(in the rows, 128 means zero)
Each named turn below is shown by a few rows before and after it. Which turns, in which order, take the first row of each later pair to the second? The first pair is answered.
Vil (before -> after):
[119 104  95 147 125 103  98 126  88 157 145 120 132 154]  ->  [102  90  94 104 112 117 139 135 125 142 132  90 152 151]
[154 136 132 136 139 131 101 128 135 116 106 134 110 145]  ->  [145 125 133 122 133 145 122 143 141 115 103 126 122 148]
[123  72 105 126 113  92 141 148 134 163 127 130 115 125]  ->  [121  80 107 129 115  88 131 134 137 157 136 128 107 121]
sedit (before -> after):
[128 122 104 122 140 120 115 119 140 126 120 121 110 114]  ->  [122 116 113 110 134 133 138 140 142 123 114 127 130 115]
[131 136 126 108 130 125 140 128 141 115 137 116 133 117]  ->  [133 140 127 120 136 114 123 117 133 121 144 122 125 108]
[140 117 143 141 110 111 118 133 147 121 129 114 119 115]  ->  [137 110 150 134 109 118 122 143 148 112 126 110 123 113]
[146 117 104 147 158 117  86 114 122 115 130 126 101 146]  ->  [129  93 109 112 141 157 140 154 145 103 107 117 137 148]
gedi (before -> after):
[133 134 128 144 155 133 103 113  98 143 144 162 153 129]  ->  [140 136 146 154 145 129  95 110  99 137 138 162 138 131]
[121 101 106 113 142 160 155 146 122 139 104 116 151 147]  ->  [148 131 152 122 132 173 130 141 133  99  94 130 133 141]
[135 113  71 135 153 116 112 131  96 160 163 119 112 160]  ->  [166 169 109 111 183 149 114 124 112 102 159 135 134 130]
[106 138 104 128 143 150 160 159 107 173  85 115 133 119]  ->  [133 172 138 129 142 162 148 146 119 136  73 126 126 107]
zuve (before -> after):
[127 105 126 154  92 139 137 164 100 143  83 110 104 143]  ->  [135 128 124 174 102  91 104 131 102 142 112 115  76 121]
[ 84  99  93 128 103  89 132 136  99 156 152  98 117 156]  ->  [105 133  99 119 131  74 113  88 121 133 167  88 102 118]
[122 119  98 130 141  99 119 111 126 137 134 116 106 135]  ->  [128 123 104 114 149 119 132 110 142 120 129 107 114 128]
Mas (before -> after):
[164 147 105 173 168  61  90  83  80 149 200 134 144  77]  ->  [145 118 131 177 134 125 142 174  40 159 176 186 203 119]
[142 141 173 146  96 124 113 140 140 111 127 149 124 137]  ->  [138 123 159 146  91 137 116 137 136 112 107 128 116 158]
[139 129 133 170 136 131 103 135  64 133 126 168 123 143]  ->  [138 115 113 167 133 131  97 125  66 139 112 143 108 160]
[154 118 140  93 108 154 152 120 153 107 102  86 126 141]  ->  [157 139 148  94 121 126 138 100 161  95 132  91 125 111]
Then:
Each pair is 2 to 3 turns apart.
[145 143 165 135 101 154 140 175 117 117 104 162 130 142]  ->  [154 164 178 133 116 118 123 141 131 105 130 166 124 105]	Mas Mas Mas
[125 143 128  74 156 138 177 125 157 109 143 116 185  91]  ->  [147 160 171 104 128 158 165 158 137  86 116 165 169 107]	Mas zuve gedi
[142 125 139 101 122 174 153 132 164 100  84  92 123 146]  ->  [122 120  93  86 159 133 151 100 166 124 130  70 134 109]	Mas gedi gedi
[136 132 114 112 178 143 136 133 117 106 125  96 153 131]  ->  [135 130 143 149 133 139 123 173  91 116 121 135 138 161]	zuve gedi zuve
[129 127 138 126  99  91 117  94 178 118 115  90  77 121]  ->  [119  99 130 130  83 131 135 130 158 129  84  83  83 159]	Mas Mas Mas
[125 117 116 128  95 125 142 173 178 102 138 140 175 105]  ->  [113  89  94 141  78 126 130 172 167 125 119 121 148 135]	zuve Mas
[141 122 152 111 107 135 108 112 125 128  80 104  98 166]  ->  [135 153 144  81 154 124 125  89 133 119 134 119 151 103]	Mas gedi gedi
[121 126 179 127  92 140 169 183 138 104 126 164 148 130]  ->  [102 105  93 142 147  86 126 130  97 166 179 144 143 114]	sedit gedi
[126 153 132 120 155 115 118 117 120 124 156 157 150  85]  ->  [111 100  86 133 133 126 111 120 103 160 113 113 116 145]	Mas Mas zuve
[129 154 151 122 102  85 111 115 175 100 137 118  99 113]  ->  [106 142 142  95 120 137 164 159 153 105 140 146 172 119]	gedi gedi Mas
[171 156 119 134 165 157  83  84 113 102 104 110  97 142]  ->  [159 160 151 123 155 187 129 143 102  90 103 155 150 143]	Mas zuve
[104 108 111 104 122 127 163 131 151 121 125 120 156 111]  ->  [106 119 112 103 126 111 156 113 158 121 137 119 148 100]	Mas Mas
[113 121 137 145 121  75 125 103 138 203 144 144  99 106]  ->  [106  95 103 104 149 160 167 117 137 191  98  98 138 135]	gedi Mas Mas
[135 181 153 153 161 125 128 108  60 158 150 170 157 110]  ->  [ 85 123 139 128 109 116 187 153  91 181 141 150 186 133]	Vil zuve
[116  65  69 149 125 133 108 115  99 171 112  69  80 189]  ->  [138 146 106 129 183  76  92  63 126 141 208 114 115  84]	Mas gedi
[ 95 125 158 139  82 101 115 125 121 115 131 161  83 123]  ->  [ 71  90 105 133 101 105 127 124 101 158 138 143  98 135]	zuve gedi Vil
[121  98 104 103 145 186 151 138 111 135  98 104 154 157]  ->  [117  93  90  99 152 165 142 112 128 133 101  77 139 152]	Mas zuve
[107 106 109 106 142 144 167 138 126 136 147 125 177 121]  ->  [106 100  91 145 139  95 123 118 111 172 163 129 132 127]	zuve sedit
[114  95  92 130 110  85 131 115 141 155 128 104 100 132]  ->  [117 127 116 107 121  78 146 104 167 127 146 115 125  91]	sedit zuve zuve
[120 129 129 115 127  96 143 114 148 129 159 123 134 101]  ->  [121 116 140 129  91 112 140 125 158 123 124 115  99 139]	gedi zuve gedi
[136 114 139  99 136 196 144 155 125 117  80 115 152 152]  ->  [109  89 113 155 115 106 103 144  93 186 131 136 114 158]	gedi gedi zuve
[112  76  96 130 108 123 113 135 134 130 102  97  92 174]  ->  [150 124 148 128 113 152 102 123 152  78  90 117  89 152]	gedi gedi
[118 140 145  86 169 141 162 133 119 103 163 146 194 104]  ->  [130 131 110 147 168  86  86 101  79 153 167 148 130 129]	zuve sedit
[178 187 151 123 167 142  91 103 141  71 139 132 118  92]  ->  [176 177 141 160 158 150  65 109 101  97 123 153  94 131]	Mas sedit
[130 113  92 113 122 122 126  98 134 131 127  93  93 127]  ->  [143 117  93 140 130 134 107 106  99 147 122 121  92 145]	zuve Vil
[129 130 116 120 134 129 123 127 139 126  93 117  95 125]  ->  [104 114 112 114 121 118 144 140 141 139 117 127 111 127]	Mas gedi sedit
[120 108 156 150  43 114 163 159 135 137 151 153 120 125]  ->  [134 102 143 125  57 176 170 155 147 114  99 112 117 154]	gedi gedi Mas
